Each path below is one point turned by a fixed rotation once a step. After each direction that follows a path, write how fast that rotation turns it, in degrees a step (0 if it stays still).
Each turn is a multiple of 5 degrees from 10 to 175, or 0.
Each row of a path follows its step; steps can be skipped.
path 1
step 0: [ 18  29 -26  -9  14  13  12  -4 -13 -27 -14   8  14 -37 -17  28  11  10
 -34  30 -11  28 -35  -2  21  27 -24  -6  35  37 -19 -32 -26 -25 -27  25
 -11  13  18 -11 -28  52 -11  -5]
step 1: [ -4  -3  27 -12  10  34  20  16 -24  -8 -56  -6  -6 -13 -14  28   4 -11
   7 -25  -6 -17 -18  55   3  25  24 -44  -5  -2  -1 -16  -4 -11  23  32
 -33   2  46  45   4 -14   5  17]
step 2: [ 45  15   8   7 -49  -3  -8  -1 -13 -25  -9  23  12  29  -2 -53  17  40
  25 -12  -5 -23  -8  -3  20  27   4  -7  24 -18  23 -10  -3   2   3 -18
 -24   4  17  41 -19 -31 -58  10]
step 4: [  8 -21  29 -11  17  25 -20  14 -27 -32 -39   8   0  -8  26   3   9 -24
   1 -17   7  -7  45 -18  10 -34  10  24  30 -36 -38 -28   2  46 -28  -9
  26  18   7 -23  18  30 -22  -8]
step 5: [ 10 -26 -26 -10  30   8   0  20  -2 -13 -24 -45   9   1 -29  -9  -7  46
  26 -11  14   1  -5  22  49  16  23  -3   1  35   4 -14  17  18   6 -32
  30  -9 -31 -40  41  32 -12  20]
step 6: [ 11 -18  15  12  15 -16 -33 -49  -1  36 -22  -1  25  29   1 -10  23 -14
  17  30  16  -6 -25  -7   2 -28   2 -26 -17  28 -12 -16  64  -3   8   2
   4  17  13  -7  44 -35   4  38]
step 7: [ -1  41 -17  39 -43   1 -22 -20  14 -14 -14  10  12 -39  32 -14 -30  -3
  12 -11 -14  13   6 -16  -3 -28 -38 -15  15  21  16 -36  26 -33  23 -36
  50   4   8 -24 -16 -11  17  11]
step 8: [ 14  -9   0  -6  35   8  61 -15  -4 -12  23 -32   7 -21  30  10   8 -16
  13 -34  29  -2 -24 -10 -27 -38 -46   4  -9  37  26 -36  -6  15  24  14
  -1  21  13   2 -31  32  14  -6]
step 9: [-28  19  33 -44  23 -29   1 -18 -31  22 -39  -1 -16  16 -23  -6 -16  18
  48 -10  11   1   9 -24   2   2 -16   5  -4   2  -9 -29 -56 -29  -6   1
   8   8  12  31 -19  32   8  36]
step 10: [ 25   0  14  36 -55 -40   9  16 -40  28  20  -8   1 -19 -13  15   3  -4
  21   9   7 -28 -21  19  42  -1  19 -30  -1  28 -20   6 -32 -23  -1 -20
 -33  28 -26  22  -1  25   7   2]
Speeds:
[ -2   1  -3  -4 -10  10   5   6  -5 -11  -8   0 -12 -21   5  -7  10  -4
   1  -1   1   2  10  14  -1  -9   3   0  -9   1  -2   5   2  -3  -1  -3
  -5  12   2  -9   0  -3   8  -4] : 110
[-11   3  -1   0  -7  15   7 -11   1  10   1  -5   9   0   8 -13   5   3
  -4 -10  -2  -4  -8 -13  -3  -4  -3   1   7  -7  -2   4  -6   6   2  -7
   1  -3   3  -9  -8  -6   5 -14] : 80
[ -8  -7   0   1  -7  -1   5  -5 -16   2  -6   1  12   1  -7  11  -2   6
  -4   8  -5  -2   1  -2   5   1   0   8 -11  -6  -7   6  -1  10 -10  -4
   0   6 -15  -7   3  14   5   4] : 65
[  2  -3  -4 -17   5   1   5  -5  11   7   8   0  14  -9  -3 -12  -1   4
   4   9  -7   8  -5   9   1  -7  -6   6  -7   8  -4  10   1   4  -3   4
  -3   1   8   3   1   7 -13   2] : 130
[  1  -1 -19   2   3   3  -4  -3  -3  -7  -6  -5  15  -6  -8   2  -5   2
  -3   0  -7  -3  -3  -3  -4   1  -9  -5  -8  -8  12 -10   8  -4   0   9
  -4   7   9   8 -11  -8  10   4] : 55
[ -4  -4  -4   6  11  -5 -12   3   5  -6  -6   2  -3   0   2 -13   4  -6
   1   0  -1   1  -7   4   2   2   4 -13 -11 -12  -3  -1   8  20   0  -4
  12  -1  -8  -6  -6   0 -12  -2] : 35
[  2   8  -3  -7  -8   4  -6  -3   6  -8  -9  12  -9   3 -11  -9  -4  10
   0   0  -1   7  -2  -9   3   4  -3   6   3   2   4  -2  -3  -9 -21  -6
  16   3   2  -2  -6   2  -4   2] : 155
path 2
step 0: [  0 -22  17  -8  13  33 -14  37   4 -57 -23 -24  -4  21  11  11   0  -9
   0  -1 -10 -18 -18  -8 -12  16  -5 -11  -1 -27  -5 -31 -24  19  50   8
  24 -41  -8  17  25  24 -28  -8]
step 1: [ -8 -51  17  17  24 -33  15  21  19   2   2  -9  12 -34   5  -8   7  -3
  -3  -7  30   9   6   0  20  -3 -49 -39   5 -19 -29 -17 -26 -12 -27  11
 -15  17  12  -3   3 -25 -38  23]
step 2: [  4 -14 -22 -10   5 -17   0  18 -34  26  -1  53  22  24  19  -1   1 -18
 -52  15  -6  17  10 -11  -9 -28  -7  19   0  -7  16 -10   4 -22  18  35
  34 -14  11 -14 -38 -38   0  -1]
step 3: [-18  -6  -9 -28 -25   1   4   9  -1 -29 -50 -27 -22  27  18  15 -38  28
   3 -23 -23  22  54   3   2 -34   9 -11  22 -35  13  -2  -6  15 -14   3
   8  -5 -25  -1 -12  13   7  -9]
step 4: [ 15 -23  12  32 -13  30  10 -11  -4  16 -17  -7 -16   3  -3  16  29 -27
 -10 -12  15  27  41  -9  48 -14 -15   8  20  32 -12 -22  40  24   3  -5
 -38   7  21   8  12  15 -36  -5]
step 5: [ 25  -2  -7  -5   8   2  10 -34 -22  16  16   5 -15  38  10   6  -1 -47
   8  16  39  -4  10 -31   9   9 -15  -6   4  -5 -30  62  -9 -23  -2   6
  39   4  -9  28 -34  11  17   8]
step 6: [ 16  21  13  -9  30 -25  -9  28 -50 -30 -36  25 -41  10  16   1  -6  24
  -6 -19 -14   6 -20 -20   5   1  13  11  -9 -24 -19  24   8 -11  -6 -35
 -14 -33 -15  20  35  15 -11 -16]
step 7: [  0  20   2  -9   1  -6   1   3   6  24 -16  -4 -19 -31  -2 -15   0   0
  17  36 -15 -22  21 -20  13 -13 -57 -30  -9  36  -9  -7 -34  19 -12 -14
 -57 -22   2   0 -15 -24 -24 -23]
step 8: [ 26  -7 -22  12  35  26 -11  20   1  -9  15  28  33   0  28  30 -17 -41
  46  17  -4 -39  15 -17  -7  -5  -2  38   0  -2  34   2  15 -25  -2  25
 -14 -16  -2  -3 -36   0  -7  11]
step 10: [  4   2   0  28   8  46  33 -26   2  40  36  15 -26  12  20 -47 -16  28
 -18  -1 -17   6  -5  14  25 -15  -3  19   0  10  21 -13  12  32   1   3
 -21 -15  16  11  12 -22  -8 -42]
Speeds:
[ -8  -4  -3   6  -4  -6  -4  11 -16  -1   9  -3   8  -4   2  -1 -12  -8
  -8   5  -7   5   0   4  13   3   4  -6   3   0  11  10  -9   4   6  -8
  -3  -5  -1   0   2  14  10   5] : 115
[ -2  -3   0  -4  -7   2  -7   7  -9   5  -9  -5   5  11  -6   0   6   3
  -9   1   3  -1   1 -10   8  -2   5  -9  -6  -9   2   5  14  15 -13  -2
   9  11   6   0  -7  -4  -6   6] : 35
[ -3   5   3  10  -5  -6  -3  -1   5 -15  -1   1   9   5  -3   3  -3   1
  -3   5   3  11 -10   8  12  -5   1 -10   0  11  -3  -5   8 -10  -8  -6
  -6   1  -6  12  -5 -11  -5 -12] : 130
[  0   8   5   7   7  -6  -3   4   3 -22 -12  -7  -5   0   9   6  -4   6
  -1   3   4   2   3  -4  -4  15   2  10   8 -12   8  -2  -2   3  -5   1
   0   9   3   9   0   1   9   7] : 130
path 3
step 1: [ 39   5 -17  -6   7 -16  25  66  17  -7  17  42   7  -2 -22  16 -23   3
  -5   2 -28  -6   1  -5  27  43 -20  13   3   5  24  51  -6  17 -13  36
  23  -6 -17   3  -2   4   2   8]
step 2: [-17 -21  -5  36  29  19 -10  32  34  47   3 -10 -10  19 -28  -8   6 -26
  14  17  17 -24  10 -17  11  15   7 -12  14  -7  23   9 -23   4  -7 -15
 -18  40  21  -3 -13 -27 -17  56]
step 3: [-14 -22 -19 -11  17 -12  27  -8  -9  24 -36 -17  -1  -4  -4  -2 -26  13
 -44  24 -38  12 -12 -19 -19 -27  -6  29   2 -44  25 -28 -30  16 -13 -25
   6   7   5  41 -21  20 -16  16]
step 4: [ -9  13   9  -2 -29  40 -15  -1   4 -25 -25   4   2  34 -13   3  -9  24
 -53  -1  40  -4  11 -32  11  -6  18   2 -22  -2 -31 -14  18  30  24 -59
  10   9   6  23  11  -2 -11 -19]
step 5: [ 14 -18   0 -13 -13  -2 -16  -6 -24  11 -30   6  20   3 -15  17   9 -36
 -28  28  12 -36 -18  14  -4 -18   3  -3  -7  16 -41  11   7 -41 -12  -2
  56 -29 -44 -18  18  27  20  -7]
step 6: [ 40  21 -10  -9 -24 -23  22  10   9  32  -1 -28  -3  36  22 -32   1 -15
   6 -19  11   4   0  17  19  -9  46  27 -30  18 -42  31   4  -8  -6  21
 -25  -4  20 -16  11  -4  39  15]
step 7: [ 16  -2 -54 -17  36  -6   2  28  -4 -18  25  32 -24  14  -5 -19   7 -16
  11   3 -34   7  13  20   7 -33 -33   9  20 -20 -37   9 -23  -7  49  30
   3  15   4 -11  -6 -27   1   8]
step 8: [  2 -11 -13   8   7  24 -12  12  52   9 -18  -7  16  26  19   5   2  21
  30  -2 -27  22  13 -12  -6  69 -15  13  -5 -15  13  22  -7  -7  46  -3
  21 -14   8   8 -43  11 -22  18]
step 9: [ 21 -47  23  30  21   0  10   9 -25  -1 -10 -15 -42 -18   6   7 -40  12
 -23  19  18 -14  31 -11 -28  -3  -8 -17 -14 -22  35  26  -6  -1   9 -34
  19 -19   8 -10 -30 -33  -6  25]
step 10: [-21  -1  42   2 -31  -6 -26   3 -26  25  -4  46  36  27 -17  12 -39  -7
 -10  18   3  23  10 -16 -38 -23   8  14 -21 -19 -12 -16   3  17 -17 -21
 -23 -15  35  -1  -9  31  -9  21]
Speeds:
[ 10   8   1  11  -1   0  15  10   4 -13   6  -1  -6  -8  -1  -7 -13   2
   2   3   0  -5   0  -2   1   6   5  -8  -7   6 -10 -12   2  -3   4 -13
  -7   0  -7   4   3 -10   4   6] : 145
[  8   3   7   4   0   0  -2  -1   1   4   8  15   3 -15  -2 -11   5  -8
  -5  -7   0 -10  -8 -10  -2   9   3   2  -6 -17  11  -3  -9   7   0  -2
   1  -3   9  -7   4   3  -8   0] : 40
[ -6  -1   2   1   8   5  -9   7 -15  -6  -1  -8   0   3   1   7   1   8
  -6   2  13  -2  -3  -7 -17  -2   8   8 -14   4  -2 -10  -8   2  -3  -4
  -5  -9  -5  -3   5  10  -5  -5] : 60
[ -5   4  -5  -9   6  18   3   1 -15   1  -8   7   0 -13   7 -17   1  -5
   0  12   2  -7   9   4   2  -7  -2  -3  -1   6   2   6   3  -3  -3   1
  -4   3  -8  -4 -11  -2  -9   1] : 160
[-13 -10   5  -6   0  -9 -18   6  -2   5  11   5 -10   4   0 -10  -8   5
  -4   5   2  -6   2   2   7   2   1 -10  -1  -1  -9   1   2   0   4   5
   1   0   1   6  14 -11 -13  -1] : 140
[ -2  -2  19  10  -4  -7  -2  -7 -10  -7  -7  -1  -5   1   4  -1  -2   6
  -6  -2   2   0 -11   3  19   0  -8   4   6   4  -5   0  -6   0   8  -7
   1  -2  -2  -4 -16   8  -9   4] : 70
path 4
step 0: [  0  12  10   7  27  25 -27 -23   1   3 -18  17  28 -35  -8 -24  20 -18
 -23  -1  -1  18 -22  11   2 -12  22 -39   0 -13   0  20 -23 -19 -48 -11
  17  -7  -6  47   6  -3 -35  27]
step 2: [ 53  40  -8  24 -16   8 -36 -14   2   8  14 -31 -31 -15 -25  -9   9  -3
  17  24   4 -21   4  22 -21 -29  24 -17  -7  16  -6   6   1  19 -12 -26
 -23 -14 -21  18 -42  14  -8 -10]
step 3: [ 17  22  -4  10 -20   6 -24 -18 -30  -9   5 -24 -48 -29 -25   7   3 -57
 -31  11 -31 -13  19   8  16  21  28  -2   6   6 -10  26 -20 -25 -35  -9
 -22 -15  19 -12  -5 -10   8  13]
step 4: [  9 -26  15  25  -8 -32  13 -22   2  14  -1 -26 -31 -23 -44  32  24  -4
  -9   8 -21  -9  -3  26   4  50  16 -22   9   9  -6  18  19 -34 -24  -7
  21  27   5  30   3  23 -15   5]
step 5: [ 28 -15  24   0  10   4  22 -70   1 -11  -8  -9  18  14 -48  36  14  -1
 -19   8   6   5   8  21  -4  -5   6 -19  31  -7  25   3  27  19 -44   5
 -25   3  -1   0 -16  16  10  14]
step 6: [ 32 -28  -2  22 -18  11 -20 -76 -31 -13 -15  10 -20  20 -30   8  16  28
 -13  -6 -10  -4   6  34   7 -15 -25  18 -15  -9 -29  -2  -9 -23   4  21
 -24 -15  -8  -4  -1  -7   9  -1]
step 7: [ 12 -24 -22  32  -9   4 -19 -16   2  -9 -31  12 -17  43 -35 -32  21   1
 -23 -13 -21 -45 -35   8  24  -6  11   6  25  33  -7  17   2   2 -21  10
  -5  18 -12  18 -15 -38 -18   2]
step 8: [  9  -3   9  31   5  -1  35 -13  15  -6 -52  -5  -9  16   6 -23  22 -20
 -10   6  -7 -20 -45  15  38 -31   4 -19  -8 -34   3  27  -2 -30 -28 -20
 -10  20  24   2  -7   1  18  24]
step 9: [ 45 -11  15  20 -12  15  38 -12  40  14   1 -31   7  -5  12 -11  34  37
 -14  -9 -26 -18   0  -6  22 -12  -3   5  -4   9  21  25   9 -42  23   0
 -43  -5   4   9 -31  21  -3  11]
step 10: [ 18  10  -5 -16 -18  45   9 -39  24   2   4 -11  13 -18  -1 -13  29   0
   6 -32  13 -35 -20  19  -4   1  35  11 -16  -4  15  44 -18 -19 -25   5
 -10 -32 -31 -23 -31  -1 -26 -21]
Speeds:
[-11   0   7   5   8   4   3   5   6   0  -5  -5   8  -9   0   6   2  -4
   7   7  -7   2 -10   2  14   6 -17  -7   9   0   1   7  -3   4  -6  -3
   5  16   1  11   5   3   8   0] : 95
[  3   8  -3   6  -6   3  -5   3   1   9 -20   2   2   7  -6  -6   1   1
  -3   1  -6   1   1  -9  -7 -21 -11  -1  -6   1   0  -5  -8   5  -1   1
   3   4  14   9   4  -4  -9  -2] : 55
[ -5   4  -6   8   9   0  -5  -3   1   6   6  14  -3   5   9  -9  -1  11
 -11  -2  14  -1  -8  -3  -3  -7  -7 -10   5  12  -1   4   3 -15  -7   0
  -7   3  -1  -1   5   5  10  -1] : 45
[  1   9  -9   3   0  -7   7  -8  -1  -1 -12   3   2  -8  -3   5   8  -8
  14  -2  14  -6  -2  -2  -5  -1   3  -8  -8  -9 -14   1  -1  -9   8   8
   8   1  -8   2   2   1   8 -10] : 175
[  7  -2  -3 -13   3   7   2 -13   4  -9   8   2  17  -9   2   5   8   4
  -3   4   5   2  -3   5 -10   2 -10   0  -5  10  -5  -1   5  -2  -2  -2
   8   6  12  -5   5  -8 -13   2] : 70
